(in the rows, 128 means zero)
A state moves one step at a time under one of 7 hidden systems, and each row is a state written as 20 numbers. Each run below is a few steps of one system.
Q_618, seq 1 (10 x 20):
[[106 117 120 107  89 141  93 116  91 135 165 190 169  74 112 114 124 131
  140 167]
 [161 138 134 131  90 161 135 149 133 209 127  98 105  97 134 159 132  83
   94 153]
 [133 114 133 116 172 176 120 136 167 112 118  73 128 176 123 191 138 121
  153 102]
 [106 143  94  91 120 114  96 126  93  68 137 159 174 158  89 108 128  97
  155  97]
 [135 148 151 132  63 138 104 137  86 132  93 160 105  94 130  86 155 112
   72 122]
 [164 126 155 150 157 142 138 144 184 159 102  70 119 156 125 109 145 152
   65 135]
 [133 140 122 129 151  95 146 139 175  77 131 132 122 193 123 115  74 145
  179 102]
 [ 98 117 135 112  95 117 137 100  66  97 161 170 110  98 124  73 117 171
  158 111]
 [135 124 120 152 131  96 158  97 103 203 121 101  98  86 149 114 150 124
   78 156]
 [122 118 132 163 190 110 134 127 193 132 111 115 124 141 184 194 119 139
  137 141]]
Q_450, seq 2:
[[119 130 142 159 107  75 126 125 140 105 104 139  85 129 191  98 132 137
   55 131]
 [115  86 154 127 165 120 154 152 167 117 189  94 150 139 153  96 130 181
  111 163]
 [163 145 119 116 119  92 165 146 139 120 153 123 102 152  90  77  76 115
  190 146]
 [123 108 139 122 119 157 121  66  99 137 136 139  54  96 130 135 106 160
  186 134]
 [ 91 132 104 133 183 101 127  92 101 214 131 137 136  99 145 139 148  91
  134 140]
 [122 154 147 166 141 123 152 185 154 135  98 157 136 108 182 192 125 102
  149 121]
 [138 123 150 122 136 189 111 166 137 109 125 155 198  99  82 141 148 152
  158 148]
 [170 164 110 110  64 152  75 122 139 157  97 151 130 146  80 116 102  86
  108 130]
 [116 108 117 109 100 174  95  90 138 132 134  89 114 161 149 189 128 140
   85  82]
 [111 134  92 120 153  86 154 134  97  95 128  88 180 160 115 128 169 104
   95  79]]
Q_508, seq 3:
[[104 132 123 119 109  95 111 100  86  56 108 140  71 156 144  99 129 117
  125  83]
 [100 118 146 144 133 116 125 118 104 152 118 109 117 116 166  94 181 136
   37 120]
 [145 136 133 167 183  93 156 159 197 167 115 109 162 149 148 125 127 140
   96 151]
 [120 113 142 133 176 134 143 122 164  93 144 143 148 150 112 120  97 203
  197 117]
 [124 128 118 109 105 141 142  70  76 164 152 143  99 112  90  82 104 167
  166 103]
 [137 135 110 147 106 123 149  90 107 205 113 110  86  87 158 183 125 108
  116 126]
 [110 123  99 140 155  99 137 148 126 117 132 137 195  93 150 206 149  91
  136 150]
 [127 144 149 130 103 123 122 186 121  73 129 200 165  98 114 100 119 124
  168 152]
 [158 119 169 106  73 212  90 140 131 135 127 131 100 110  95 104 130 143
  119 151]
 [160 135  93  95 105 147  93 109 156 160 132  75 112 180 101 159 110  75
  103 128]]
Q_508, seq 4, 10 rows:
[[108 110 116 123  94 120 159 140 142  89 176 123 138 136 175 194  85 149
  148  98]
 [132 110 124 106 102 104 177 151  66  88 175 103 135  90 101  90 151 119
  138 147]
 [171 121 140 149 108 102 108 113 146 126  97 127  67  90 137 114 123 110
  107 208]
 [ 97  93 127 106 150 143  64 114 174 140 168 135 146 145 161 159 120 117
  119 178]
 [ 95 151 138  98 138 124 135 181 123 139 176 144 122 169 136  86 106  77
  177 114]
 [131 127 171 129 161 167 133 134  97 114  89 102  59 119 115 111 170 118
  159 113]
 [127 138 100 133 169 116  75  72 123 162  70 134 146 136  98 123 161 108
   94 131]
 [ 93 163 130 154 130 118 115 142 163 146 105 185 153 157 179 152 100 137
  114  72]
 [115 127 152 126 134 173 181 173 106 123 148 110 180 126 108 119 152 178
  133  69]
 [201 148 109 146 108 111 165 105 123 129  84 105 123 115  56 107 114 148
  131 128]]
Q_450, seq 5 (10 x 20):
[[181 152 105 135  87  90 125 141 139 133  96 106 133 130 102 105 134  79
   62 159]
 [129  84 136 119 106 136  99 111 175  60 149 100 104 151 164 167 109 162
  106 146]
 [ 98 120  96  81 137  92 135 130  89 105 195 115 158 156 104  74 135 101
  140 126]
 [140 136 160 136  99 117 152 141  98 104 112 113  27 118 155  99 128 105
  135 119]
 [110  89 149 135 216 134 110  93 136 138 131 107 117 116 132 111 167 163
  139 173]
 [112 170 123 143 157  75 126 152 162 157 120 183 126 157 149  99  84  92
  163 134]
 [109 122 178 127 119 204 145 151 128 146 149 151 111 108 144 141 111 179
  179  97]
 [157 154 104 126 154 146 134 108 112 207 100 114 160 117  56 118 143 110
  140 126]
 [144 150 113 163 103 119 109  99 160 129  64 155 110 129 156 201  95 128
  121  98]
 [ 87 108 114 120 128 147 125 129 108 124 162 145 225 108 130 157 156 163
  100 105]]
Q_92, seq 6:
[[106 113 113 117 178 134  99 113 121  92 108 109 127 136 139 206 160  85
  158 120]
 [ 96 164 108 120 144 102  90 163 121 121 108 185 192 146 124 117 143  71
  122 119]
 [141 156 175 135  78 182 101 193 149 123  92 158 122 134 139 126 133 115
   97 107]
 [169 123 129 104 111 186 123 122 132 125 119  76 152 156  58 111 147 153
   93 103]
 [144 152  97 133 107  92 159  86 108 110 103 117 102 168 102 109  96 151
  133  55]
 [ 78 107 136 139 121 105 148  98  82 109 144 132 111 110 182 113 153 172
   84  87]
 [144 124 130 161 144  74 162 135 142 170 129 109 139  99 148  92 144 139
   65 179]
 [160 103 149 156 138 112 141 129 197  91 132 127 114 120 144 143  89 183
  152 179]
 [110 104 122  93 133 143 119 102 117 135 195 154 145 111 103 104  96 159
  197 161]
 [120 143 123 118 118 133 134 117 104 199 142 136  68 103 146 150 104  75
  181 139]]
Q_92, seq 7, 10 rows:
[[123  92 118 121 183 140 172 124 132 159 175  64 164 115 120 157 151 151
  144 145]
 [138 155 106 155 163  75 148 116 127 118  90 173 133 104 116 146 103 114
  201 140]
 [ 85 111 145 121 108 164  60 111 115 121 128 187 132  87 164 164 139 127
  129 151]
 [154 146 106 106  99 143 114 159 148 199 148 109 163 136 106 143 121  65
   98 156]
 [162 136 131 126 110 150 153 167 145  64 106  97 118 148 113 185 115 113
  168  94]
 [104 128 114  99 125 131 101 108  58  72 124 148 160 124  79  92 167 122
  134  99]
 [134 162 130 140  81  98 105 124 120 157  89 147  75 142 153  91 121  87
   66 114]
 [129  95 152 128 132 149 135 147 167 102 153  62 128 161 159 137 148 162
   63 120]
 [146 140 120 136 163  85 181 143 133 111 139 120 161 152  80  63 113 163
  154 120]
 [112 124 165 152 124 135 127  92 110 116 109 173  59  98 152 102 110 185
  163 119]]
Q_456, seq 8:
[[115 112 156 108 127 202 103 170 129  93 128 119 136 118 136 195 157 112
  156 121]
 [145 150 109 101 119 143  92 137  90 118 104 139 166 128  54  94 160  77
  126 134]
 [143 147 136 122  66 146  80 121 140 105  85 132  76 163 145 138 116  97
   81  95]
 [103 118 127 113 156 138 129 129 122 109 137  85 166 181 118 100 167 154
   73  69]
 [157 161 117 146 115  66 182 145 123  84 100 117 102 158 113  87 106 123
  136  92]
 [114  93 153 144 134 126 139  74 108  93 123 118  72 113 147 106 137 209
  123 110]
 [127 131 102 141 155  66 153  92 140 193 155 131 145 131 127  73 102 155
  110 151]
 [119 122 141 156 131 110 172 143 168 143 150 132  91 116 192 181  82 147
  164 135]
 [109 100 133 125 179 144 148 127 103 146 162 134 176  71 110 139 155 153
  182 166]
 [156 151 116 135  92 118 102 130 138 167 110 177 116  85 123 147  94  76
  155 188]]
Q_977, seq 9 (10 x 20):
[[160 135 141 166 106 122 101 115 186 140  93 183 115 103 139 140  81 161
  134 178]
 [140 109 115  98  97 188 115 119 144 176 180 116 176 121  91 156 108 152
  132 143]
 [146 146  97 108  84 117 171 151 107 134 149  96 108 134 120 175 100  65
  167 103]
 [114 102 134 125 124 133 116  97  71  60 103 118  94  84 137 165 177 119
  134 126]
 [118 118 112 129 142  69  98 138 129  99 130 133 162 121 141  95 163  87
   71 186]
 [131 123 179 135 121 156 103 189 202 103 136 138 115 157 169 121 106 138
  114 152]
 [135 125 156  93 138 197 128 152 120 143 156  98 137 160  68  75 138 143
  155 106]
 [138 159 111 121 122 101 135  97 105 153 103 113  56 169 114  99 107  86
  146  86]
 [ 76 111 125 143 156 118 114  65 103 132 110 133 112 124 177 147 156 168
   93  84]
 [107 143 116 163 169  69 171 158 139 149 133 148 200 119 153 110 138 144
  101 127]]
Q_456, seq 10:
[[ 86 113 174 117 167 134 111 149 127  68 133 122  99 168 155  70 158 146
  122 109]
 [117 157 151 137 166 100 145 135 117 151 114 147  95 159 115  30 124 131
  144 107]
 [105 141 156 159 164 127 141  95 137 163  97 150  63 142 168 122 108 168
  153  84]
 [ 87 139 114 150 182 110 152  92 117 182 126 166 173 114 136 129 123 179
  152  91]
 [136 157 119 167  98 110 170 136 128 163 110 182 147  78 146 166  87 150
  157 112]
 [145 106 134 143 110 180 138 114 132 155 130 134 171  67 115 184 130 188
  131 141]
 [179 132  85 117  87 132 122 119 153 157 141 121 181 111  76 167  97 112
  130 168]
 [146 103 112  94  64 158 110 132 134  93 161  95 124 124 132 200 114  98
  126 144]
 [136 107 108  88 115 130 115 144  96  97 158  74 156 125  96 122 175  70
   94 157]
 [151 131 133 120 109  99  97 154 141  72 103 102  81 153 139 112 141  61
   89 160]]
Q_977, seq 11:
[[130 124 140 126 178 113 134 122 123  78  95  79 101 178 112  90 171 131
  107  95]
 [106 137 131 138 154  82 113 104 141  96 114 153 115 179 139  53 117 164
  105  99]
 [106 134 160 148 134 129 147 122 145 179 149 152 117 136 156  68 105 198
  105 106]
 [142 135 129 152 170 129 188 113 148 213 137 106 126 125 114 124 103 176
  158 112]
 [129 136  94 140 153 105 150  67 123 153 114 150 125 114 110 171  89 153
  200 108]
 [100 127  92 134 101 104 121  85  89 149 141 185 156  67 145 168 115 130
  147 141]
 [136 124 124 147 100 126 137 157 132 159 134 143 159  59 160 190 134  99
  113 180]
 [163 115 130 122 127 163 111 170 156  94 119 111 160 109 104 193 141  96
  151 175]
 [149 132 115  83  82 150  78 148 116  63 129 132 134 146  83 130 126  70
  146 145]
 [123 126 142  97  67 148  89 144 102  97 135 107  83 146 143 104 148  79
   74 120]]
Q_618, seq 12, 10 rows:
[[111 145 141 161 183  99 124 155 178 123 100 165 126 132 175 170 110 106
  170 144]
 [106 116 145 110 136 174 106 136 121 131 163 182 181  98 100 116 118 166
  187 145]
 [157 155 103 117  84 145 136 117 100 219 131 127 112 100  95 138 107  84
  140 134]
 [125 118 130 130 141 185 110  96 139 150  95  89 102 145 143 206 144 136
  116  79]
 [109 137  83 112 143 107 121 130 121  90 128 127 216 169 101 144 141 119
  110  84]
 [151 155 135 143  52 119 120 156 105  69  85 175 131  95 120 118 126 115
  107 121]
 [180 103 153 132 114 160 124 123 156 126 122  82 116 119  92  93 144 172
   72 168]
 [155 134 107 119 124  84 143 124 179 115 149  85  86 197 134 117  76 109
  135 130]
 [ 74 102 152 111 120 123 136 125  90  63 172 143  93 133 169 104 126 160
  156  95]
 [110 124 122 137 159  78 157 126  76 158 141 119 134  83 132  76 172 110
  104 161]]
Q_566, seq 13, 10 rows:
[[123 118 120 119 132 106 112  63  98 130 133 154  63 107 117  97 101 137
  187 157]
 [ 84 123 101 118 147 107  94  87 128 204 157 146 118 126 176 151 119  92
  118 146]
 [107 130 131 145 179 125 155 182 152 153 136 109 169 117 170 192 152  95
  132 133]
 [143 146 156 154 139 144 140 173 126  77  77 166 143  90 116 159 139 127
  186 127]
 [135 152 125 119  94 157  68 103 111 131  93 202 146 114  78 107 114 131
  148 124]
 [131 152  98 100 101 160 101 120 142 199 139 115 168 175 101 133 115 106
   88  93]
 [139 121 125 123 130 151 171 156 125 106 131  55 145 163 123 166 150 134
  100  66]
 [135 119 137 142 116 100 148 121  88  30  95 117 110 116 117 104 160 157
  111 103]
 [134 123 131 133  83  94  90 101 128 115 127 161 108 118 134  60 115 146
   69 165]
 [143 108 134 118 130 127 132 135 186 183 185  91 125 153 142 101  99 142
   98 174]]
Q_566, seq 14:
[[171 134 113 137  76 125 173 153  92 111 119 127 166  62  83 151 138 120
  136 141]
 [182 118 103 110  60 145  84  94 135  95 110 123 113 113  87 162 109 114
  121 161]
 [119 109  91  74 108 127  81 121 137  88 180 107 159 180 106 126 115  91
  116 140]
 [112 128 140  94 104 130 149 190 100  99 173  83 105 151 144 105 146  69
  117 113]
 [133 111 175 127 145 149 109 141 108  93  96 100  57 116 131  94 179 108
  117 153]
 [122 138 144 138 174 100  74 105 165 118  91 152  84 171 136  70 121 120
  126 152]
 [ 80 139 161 131 160 138 125 152 162 178 161 161 122 168 175  88 100 151
  136 104]
 [119 138 155 150 182 148 191 140 115 197 125 115 127 106 126 117 145 163
  159  98]
 [144 144 116 174 149 109 147  70 122 149  62 145 101 101 128 170 117 166
  153 100]
 [103 127  94 146 126 103 108  81 134 136 123 182 191 109 145 166 109 175
  115 117]]

Which system made each run below?
seq 15 (2 x 20):
[[136 147  93 125  94  73 141  80  88 121 129 166  94 117 106  99  81 125
  174 120]
 [102 102 147 139  97 148 124 103  95 152 136 130  89  66 187 172 148 138
   96 138]]
 -> Q_508
seq 16 (2 x 20):
[[ 94 150 131 113 168 122 103 140  94 173 123 156 111 118 135 113 150  47
  166 146]
 [ 93 146 161 135 168 185  75 138 135 184  93 169 131 125 142 130 155 114
  132 118]]
 -> Q_618
seq 17 (2 x 20):
[[135  96 156 122 159 169 133 141 110  73 127 124 142  83  94 139 166 154
  188 159]
 [153 143 108 109  92 124  69  95 118 154 118 165 109 114  83  89 107  89
  135 178]]
 -> Q_456
seq 18 (2 x 20):
[[160 108 138 117 142 117 123 123 165 124 147  81 113 159  98  53 128 152
   87 173]
 [124 120 134 111 139 125 132 113 172 128 168 102  79 197 145 102  75 154
  153 110]]
 -> Q_977
seq 19:
[[120 133  98  94 111 111 124 134 112  82 175 161 171 140  87 111  92 121
  196 131]
 [109 142 153 110  80 151 115 144  73 140 131 157  63  97 147 111 131  78
  152 118]]
 -> Q_92
seq 20, 2 rows:
[[114 128 106 138 132  98 175  94 103 144 132  85 120 158 143 119 137 161
   82  56]
 [137 120 122 174 148  63 199 121 121  92 111 109 135 106 143 119 138 179
  106 117]]
 -> Q_450
seq 21 (2 x 20):
[[133 125 102  94 109 146 138 113  70 118 157 137 146  92  67 134 124 111
  203 135]
 [132 139 121 132  95 129  96  97  85 158  85 144  78  84 141 154 145  70
  113 145]]
 -> Q_450
seq 22, 2 rows:
[[111 123 142 109 151 115 135 193 111  50 147 126 145 130 124 114 156  80
  167 145]
 [128 133 172 122 127 141  73 146 118  94  99 158  72 127 122  65 148  97
  132 163]]
 -> Q_977
seq 23, 2 rows:
[[120 129 118 131 174 105 154  96 147  99 123 112 107 188 120 117  97 172
  174  74]
 [ 94 118 118 136 141 103 156  64  66 139 132 133 104 109 133  96 141 178
  130  83]]
 -> Q_508
seq 24 (2 x 20):
[[140 121 150 147 121 109 135 146 136 110 137 175 105  65 146 134 104 127
  184 199]
 [134 100 134  99 130 174  76 116 137 166 157 131 134  95 106 139 134 107
  150 206]]
 -> Q_977
seq 25 (2 x 20):
[[136 169 130 162 102 118 160 161 164 183 115 162 165 134 149 128  91 153
   97  91]
 [155 105 154 144 100 183 167 135 125 115 130 105 147  84 112 162 136 205
  129 114]]
 -> Q_92
seq 26, 2 rows:
[[121 123 138 174 152  77 165 162 165 133 129 122 161 114 183 133 141 152
   70 151]
 [155 114 162 146 156 131 156 169 179  87 135 134 146 119 117 115 109 176
  176 172]]
 -> Q_456
seq 27:
[[139 128 112 124 105 120 186 140  55  97 127  89 137  92  97 137 166 111
  133  95]
 [156 116 132 158 130  92 107 102 121  86  72 130 101  82 130 127 161 125
   90 185]]
 -> Q_450
seq 28, 2 rows:
[[153 115 129 164 155  73 150 114 160 146 109  94  77 108 168 141 131 117
   99 185]
 [113  91 128 126 176 106 111 127 181  80 166 134 161 139 144 137 111 159
  156 181]]
 -> Q_92
seq 29:
[[153 145 136 165 132 114 169 162 189  98 104 139 138 144 148 169  82 166
  157 106]
 [106 106 139 109 120 170 122 113  83 109 157 165 176  81  92 110 146 186
  158 126]]
 -> Q_92
seq 30 (2 x 20):
[[173 135 162 155  81 137 172 134 133 144 118 122  81 101 122  84 102 186
  117 128]
 [151 103 116 132 166 139 137  60 160 181 137  79 114 139 109 142 110 184
  135 141]]
 -> Q_456
seq 31, 2 rows:
[[138 117 110 124 163  94 160  79  89 154 142  91 114 119  84  63 145 152
  133 141]
 [123 124 112 151 106  82 137  87 149 152 124 122  59 130 198 162  91 125
  105 127]]
 -> Q_566
seq 32:
[[152 148 126 169 129  89 154 140 108  78  62 156 165  91 103 116 155 147
  112 121]
 [161 140 130 136  54 138  97 113 160 126 110 175 134 119 115 114  84 169
   95 142]]
 -> Q_566
